In the rows, 128 means zero.
M: rows in 4 groups, each row roughly a mix of its group's directions
M (135 x 10)
[[122 189  93 149 108 107 181 127 138 101]
 [ 84 139 117 160 165  93  99  75 128 105]
 [144 172 154  87 143 168 177  94 124 125]
 [183 132 106  87 170 117 159 111 142  90]
 [149 147 101  86 161 125  59 104 112 134]
 [190 149 120 166  73 114 136 137 155 115]
 [113 135  97 101 126 121 102  53 105  95]
 [188 115  96  93 108  84 128  94 115 147]
 [ 99  98 176  95 168 138 108 170 109 104]
 [ 97 136 139 111  81 165 144  98  80 168]
 [144  91 143 118  69 130  91 179 150 139]
 [ 89 135 124 179  84 143 115 164  81 124]
 [113 137 152  93 164  95 154  60 139 120]
 [151  96 125  69 131 135  82 169 123 160]
 [ 84 129 168 158 187 106 149 103 128 105]
 [ 91 124 123  95 100 178 151  91 113  82]
 [ 77 169  95 105 149 159 167 138 129 161]
 [124 128 133 176 183 143 158 165 102  90]
 [141  93 138 151 101 113 136 118 200  86]
 [111  99 119  94 103 135 199  94 132 102]
 [173  79 131  82  97 154 150 145 103 149]
 [154 135  90 114 101 103  49 123 125 123]
 [134 146 143 102 179 129  78  71 113 130]
 [172 112 163 163 111 131 172 170 163 116]
 [134 135 102 149  68 122 112 184 143 166]
 [ 76 125  88 153 132 132 155 146  69 106]
 [115  85 152 152 180 139 105 181 126 152]
 [104 167 122  81 187 153 158 115 112 142]
 [113 122 156 151 171 140  52 143 113 142]
 [105 160 108 161 111  73 126 171 168 139]
 [125 163 168 117  90 128  63 142 155 147]
 [149 162 116 185  63 109 110 128 136 126]
 [175 116  82 145  96 107 115 178 127 161]
 [ 82 102 143 126 118 207 151 135 131 125]
 [ 69 141 143 173 116 145  95  99  89 112]
 [147 196 115 125 151 112 160  93 116  87]
 [ 87 120 148 138 189 152 158 158 117  90]
 [119 140 106 163 122 159 168 173  90  84]
 [110 147  99  96  94 125 172  87  92  91]
 [152 156 162 119 134 134 110  67 182 146]
 [106 170 109 178 110 124  98  88 167 150]
 [140 167 101 110  88 134  93 149 102 185]
 [ 73 123 165 174 140 120 134 107  79 113]
 [157 109 181 165 123 127 107  69 148 113]
 [126 155  73 153 155 150 158 128  78 160]
 [175 106 137 106 140  73 118 176 161 115]
 [ 74 148 130 134 186 117 179 148 141 137]
 [ 58 141 152 158 106  92 117  98 106 115]
 [121 108  86 158 123  90  91 182 112 158]
 [179 142  82  94 112 152 131 171 158 146]
 [168 183 103 135 106 112 166 163 160 114]
 [154  87 165 118 172 162 122 121 150 179]
 [114 129 183 164 173 160 126 166 121 157]
 [165  76 136 148 113  82 164 151 134 163]
 [ 87 143 122 121 209 137 118 144 107 152]
 [133 121 117 116 135  70 126 101 173  69]
 [155 114 135 142 187  86 125 114 111  72]
 [ 96 119 106 160 133 195 151 101  89 130]
 [ 86 172  93  88 181 122 133 138 118 148]
 [166 109  93 107 184 151 163 155 100 138]
 [107 134 138 139 170  88 158 103 150  66]
 [146 123  74 102 133 156 139 196 139 111]
 [ 76 128 162 138 157 131 181  87 128 103]
 [100 150 116 176 123  97  77  96 164 145]
 [167 126 116 106 175 129 133 177  73 142]
 [ 91 129 145 138 144  99  48 112 149 130]
 [ 91 172 178 115 104 136 108 181 114 135]
 [150 124 142  88 146 168 114 107  59 145]
 [150 166 118 131 110 106 190 114 118  73]
 [163 155  82  85 111 140 146 155 178 136]
 [137 100 156 119 144  90  55  96 141 130]
 [ 99 104 158 135  82 137 101  92  81 162]
 [ 65 165 170 126 111 105  95 100 138 120]
 [ 72 170  92 123 168 139 138 147 134 166]
 [162 139  88  91 119 161 185 142 144  98]
 [197 146 163  78 131 109 137 146 143 118]
 [ 72 147 118 131 145  66  86 133 120 149]
 [111 124  68 136 174  92  86 125 138 102]
 [ 86 138 157 112  91 148  65 139 156 112]
 [149 168  92 131 119 176 175 122 100 164]
 [125 187 110 145  94 108 149 173 159 157]
 [128 148 163 123 193 146 129 174 148 163]
 [133 165  91  91 143 145 157 191 128 151]
 [154 166 121  98 170  95  68 108 132 127]
 [ 93 125 118 153 184 118 110 150  65 121]
 [116 107 161 122 140 206 156 133 106 100]
 [113 107 121  76 147 183 111 143  95 167]
 [140 154 140  78 159 154 180  85 113 137]
 [146 110  86 117  64 110 161 158 154 109]
 [127  97 175 144  89 118 195 124 136 146]
 [103 143 121 115 103 122  55 159 169 113]
 [200 138 118 114 148  91 138 119 112 175]
 [ 96 108 166 105 106 153 194 141 158 123]
 [152 134 128  84  71 152 175 129 164 139]
 [ 89 108 113 115 122 136 149 193 175 155]
 [174 154 135 130 120 120  82  82  82 153]
 [166 123 109  69 105 138 127 118 183 159]
 [119  99 169 166 142 109 151  83 106  80]
 [191 131 114 133 138  80 155 136 174 105]
 [171 172 142 120 102 175 181 115 139 122]
 [ 99 110 171 150 115 125  66 134  89  99]
 [ 95  94 101 167  83  97 101 118 133  88]
 [132 103 163  83 114  83 174 113 153  99]
 [129 132 141 154 116 108  72  56 141 122]
 [ 97 136 161 128 163  70 118  75 140 113]
 [ 98 135  75 123 182 152 147 116 116  83]
 [186  85 104 128 154 116 157 157 101 159]
 [115 149 102 158 122 166 175 176 103  95]
 [169 101 100 149  90 142  85 179 112 124]
 [ 98 168 116 154 132 130 165 137  65  92]
 [ 69  91 102 172 137  94 104 141 151 120]
 [139 121 108 135  73 181 121 168  94 156]
 [158 167 117 131 195  91 147 113 131 159]
 [ 95 135 129 154 124 114 161 109  78  64]
 [165 174  86 116 168 111 146 165 145 101]
 [101 156  99 154 177 164  99 168 125 100]
 [163 131  98 137 187 113 177 166 124 116]
 [171 116 138 114  82 142  71 107 159 155]
 [103  97  92 142  93 112  68 162 126 155]
 [138 121 175 128 142 145 123  46 120 111]
 [188 132 130 174 106  86 119 129 143  87]
 [131  96  87 115 178 108 150  77  99 116]
 [141 123 109  62 138 123  74 157 132 161]
 [148 119  99 175 141 109  93 106  63 122]
 [115  83 131 126 116 122  86 180 158 175]
 [114 112  80 153  60 135 129 152  94 116]
 [177 150 152 105 140 156 196 145 137 114]
 [177  73 148 110 138 102 133 137 115 180]
 [174 106 130  69 110 135 137  85  95 150]
 [ 98 115  84 123 128 178 118 121  98  70]
 [153 127  98 111 133 168 179 163 176 107]
 [135 129 129  90 166 156  64 127 126 174]
 [ 76 180 112 154 118 140 170 151  99 111]
 [106  97 149 185 107 153  95 164  94 146]
 [ 72 131 170  74 137 149 140 119 165 132]]

the three rows of each list that fit no group, in list order (the others fit one group, some only roughly)
  j22: [143 165 140 123  77 115  77 149  96 165]
  j859: [103  91 173 142 167 147 156 105 177 138]
  j943: [107  65 170 120  90 115 143 149 161 147]
  j474: [158 105 120 122 106  83 152 193 118  96]
  j110: [ 67 143 173 129 128 128 133  85 117 173]
  j265: [104 151 124  97 115 179 109  88 148 181]
  j486: [117 124 121 163 126 127  39 144 115 116]
  j484: [162 102  82 114  97 114 172 162 116 165]
  j538: [101 130  57 180 138  99 118 118 124 148]
  j458: [157 137 134 188 162  92 170 130 109 157]
  j845: [111  98 132 103 152 144  91  69 126  79]
  j672: [145 121 120  97 129 150 108 173 203 121]
 -> j484; j845; j672
  j280: [167 142 111 125 106 145 142 184 177  90]
  j946: [148 135 126 121 124  54 107 167 171 143]
  j607: [ 91 114 150 101  87 112  96 163 177 149]
  j939: [107 166 124 146 172  92 112  96  72 127]
  j765: [110 106 129 158 113 150  86  67  85 113]
  j529: [190 115 157 115 164 110 168 160 102 131]
  j866: [120 132 120 111  83  82  94 143 179 165]
  j842: [144  76  66 127 106 115 120 172 129 106]
  j806: [118  79  96 157 160 130  78  92 123 102]
  j485: [179 118  88  85 139 100 152 106 157 159]
  j926: [121 135 102 181 104 176 161 126  82 108]
  j24: [143 146 139  50 144 112 176 130 147 121]
 -> j280; j529; j806
  j930: [164 128 123 147 149 131 198 177 127 151]
  j99: [171 122 146 102 158 123 169 113 160 184]
  j103: [148  78 135 120  56 163 132 150 125 135]
  j780: [155  99 107  88 170 147 128 154 188 121]
  j612: [100 100 143 145 103 131  86  64 111 161]
  j192: [ 87  95 155 170 105 174 148 132  87 124]
  j588: [ 88  93 110 133 115 173 129 191 126 153]
  j906: [177 156 133  83 155 107 173 125 147 162]
  j12: [106 191 102 158 141 121 143 145  80 157]
  j985: [ 72 137 110 135 144 104  74  77 127 138]
  j50: [208 131 133 141 130 119 149 177 135 108]
  j779: [139 106 138  91  49 132  90 118 139 120]
 -> j99; j780; j612
  j241: [113 108 165 159 111 149  68  92 104 157]
  j660: [103 203 116 121 171 104 157 132 139 132]
  j302: [ 85 157 114 111 144 114 186 165  98 154]
  j356: [126  87 150 136 178 180 171 134 152 119]
  j788: [133 123 110  58 112 148 132 173 147 169]
  j508: [120 158 121 128 123  82 196 144 126  84]
  j68: [ 87 139 135 125 112 163  70  85 106 160]
  j791: [120 165 144  80 146 106 135  67 118 165]
  j576: [189 133 113 151 163 137  98 170  99 152]
  j696: [148 132 102 143  81  76 169  84 124 117]
  j321: [ 97  62 149  90 141 142  97 151 158 126]
 -> j241; j302; j68
  j680: [174 137 103  61 120 117 101 110 163 111]
  j568: [122 112 176 127 194 127 126 103 156 168]
  j823: [141 125  70  63 153 148  94 132 119 124]
  j169: [116 131 121 112 132 219 143 100 140 117]
  j297: [151 138 111 117 156 164 197  90 150 113]
  j643: [158  90 100 158 125 115  85 163  77 137]
  j781: [128 131  81 105 149 125 181 172 163 156]
  j44: [ 80 140 143 115 134 114  55 161 143 143]
  j191: [124 107 127  79 116 142 171  81 180 122]
  j870: [164  92 141 144  81 109 159 176 149 104]
 -> j680; j169; j44
  j240: [167  89  77 104 133 124 139  91  82 119]
  j471: [139  82  54 128 125 116 118 141 118 170]
  j942: [115  95 112 132 121  93  64 125  85 162]
  j228: [ 94 141 110  68 116 143 101 185 115 144]
  j601: [107 107 163 152 111 139  73 166  89 157]
  j822: [114 164  97 174 178 127  89 162 113 139]
  j291: [116 131 107 167 165 122  78 108  78 160]
  j61: [139  84 118  98 124  61 107 113 166 145]
  j246: [ 83 123 109 125 165 177 156 166 128  89]
  j828: [124  82 104 106  77 159 124 129 165 170]
  j710: [120 157 111 166 133 166 198 132 158 116]
  j920: [118  56 124 128 123 134 194 126 112 124]
  j349: [128 131 120 134 121 160  59 149 148 185]
 -> j228; j601; j291
  j495: [123 174 117 156 202 153 128 145 125 151]
  j861: [149  86 113  83 133 149 178 126 127  77]
  j575: [152 131 163  76 151 143 131  63 109 121]
  j305: [ 99 138 162  92  92 117  96  83 145  85]
  j58: [ 77 173 134 130 107 135 154 102  71 142]
  j841: [170  95 132 146 157 116 102  58 140 121]
  j434: [167 158 141 151 142 185 186 133 128 124]
  j94: [109 133 127  95 124 176 187 122 173 152]
  j593: [151  98 150 112  77 174  89 153  99 137]
  j732: [172 148 132 186 106 129 113 143  81  95]
 -> j861; j305; j841
  j617: [ 64 125 121 162 141 106  82 121 154  94]
  j325: [ 59 129 181 143 119 142  97 137 156 116]
  j977: [ 84 165 132 150 138 119 153 175 124  72]
  j974: [206 126 165 147 143 126 150 155 128 101]
  j615: [ 81 119  92 149  80  73 117 141 146 125]
  j32: [ 84 154 187 163 154 114 155 104 148 134]
  j747: [134 203 103 135 147 128 159 116  86 149]
  j375: [189 103 130 146 129 155 144 165 146 180]
  j898: [136 147 186  87  73 160 130 137 147 125]
  j480: [ 79 139 146 161 104 147 134 123  58 137]
  j227: [105 142  90 146 112  89 168 191 141 126]
  j809: [123 115 141  83  73 126  84 157 126 171]
  j441: [164 143 134  97 171 113 104  92 164  81]
 -> j977; j375; j441
  j545: [ 76 117 118 130  92  88  97 164 155 162]
  j287: [126 199 118 130 159 172 155 110 146 152]
  j963: [156 141  87 117 104 102 168  89  85  96]
  j973: [165 110 104 159 176 140 157  93  96  94]
  j934: [ 99 121 113 164 121 140 175 148 112  61]
  j669: [183 146 105  86 156 166 147 149 135 163]
  j76: [100 124 140 138 169 185 144 164 160  90]
  j306: [196  74 122 120 157 158 132 149 136 119]
  j270: [158 155 102 150 167 144 139 196 108 111]
  j363: [138 135 134 160  89 149 143 177  63 125]
  j629: [149 164 143 172  92  92  88  92 111 145]
 -> j963; j76; j363
  j797: [159  84  97 176  79 125 156 134 136 105]
  j893: [112 122  85  95 194 132 152 112 109 164]
  j450: [171  97 126 119 142 172 192 109 120 150]
  j891: [ 80 116 133 126 124 108  76 102 172 169]
  j57: [136 135 124 122 127  90 191 151  96  74]
  j37: [115 136 133 197  67 155 111 135 123 114]
  j792: [143  89 100  71  70 148 124 147 134 117]
  j704: [ 79 156  77 166 142 150  85 127 144 130]
  j322: [139 128 109 144 159 190 165 132  75 114]
  j115: [113 157 105 102 192 128 131 178 104 150]
  j218: [112 182 129 120 135 135 176 190 151 133]
  j520: [ 88 178 143 101 140  95 139  75 116 154]
  j161: [133  57  90 113 125  99  82 119 116 120]
  j331: [150 102 143  92 123 180 170  92 165 122]
 -> j797; j450; j704
  j843: [ 95 120 155 170  88 169 130 171 145  99]
  j951: [ 87 175 102 178 165 146 108 133 119 156]
  j319: [175  84 136 181 144 111 128 137  86 106]
  j400: [162  84 129 151 100 164 141 186 105 115]
  j463: [ 83  88 170 117 111 161  80 153 141 121]
  j342: [137 118 123 132 122  81  61 171 157 106]
  j334: [100 133 175 148  72 158 103  98 139 100]
  j11: [138 170 134  91 135 151 147 111 201 136]
  j938: [115 100 133 144 109 168  88  81  75 116]
  j443: [118 170 109 140 110 138 140 141  46 141]
  j636: [120  83 133 169 109 119 119 120  92  62]
 -> j319; j342; j11
  j658: [145  98 134 170 124  90  76 167 108  99]
  j754: [ 90 145 132  96 103 117 138  89 194 151]
  j83: [113 116  61 140 111 101 106 163 175 123]
  j692: [142 154 110 137 161 166 185  75 117 121]
  j108: [170 131 116 147 127 100 165  73  97  89]
  j353: [166 126  98  99 175 125 150  83  85 139]
  j954: [132  77  93 132  99 104 172  85 112 104]
  j341: [118 128  91 211 113 114 125 123 103 106]
  j130: [132 141  86 133 126 134 175 107 144  57]
  j429: [188 183 135  97 137 126 158 142  95 135]
 -> j83; j108; j130
  j483: [161 173  93 114 152 172 165 141 164 115]
  j999: [106  72 118 161 137 117 165 187 138 123]
  j153: [170 146 107 122 139  72  73 144 154 116]
  j224: [120 108 141 150 151 198 168 163 128 153]
  j2: [151 139 124 107 122 157  72  64 100 130]
  j294: [ 88 144 115 163 141 104 154 154 157  66]
  j479: [103  71  80 109 129 133 128 171 138  89]
  j142: [174 154 133 123 171 170 135 129  76 155]
  j889: [ 69 129 166 126 102 155 148 155 142 176]
  j229: [ 87 199 140 129 123 152 146 106 103  96]
  j546: [153 161 184 143 143 125 158  78 109 158]
  j953: [ 89 138 144  96 119  92 141  69 172 132]
 -> j483; j889; j229
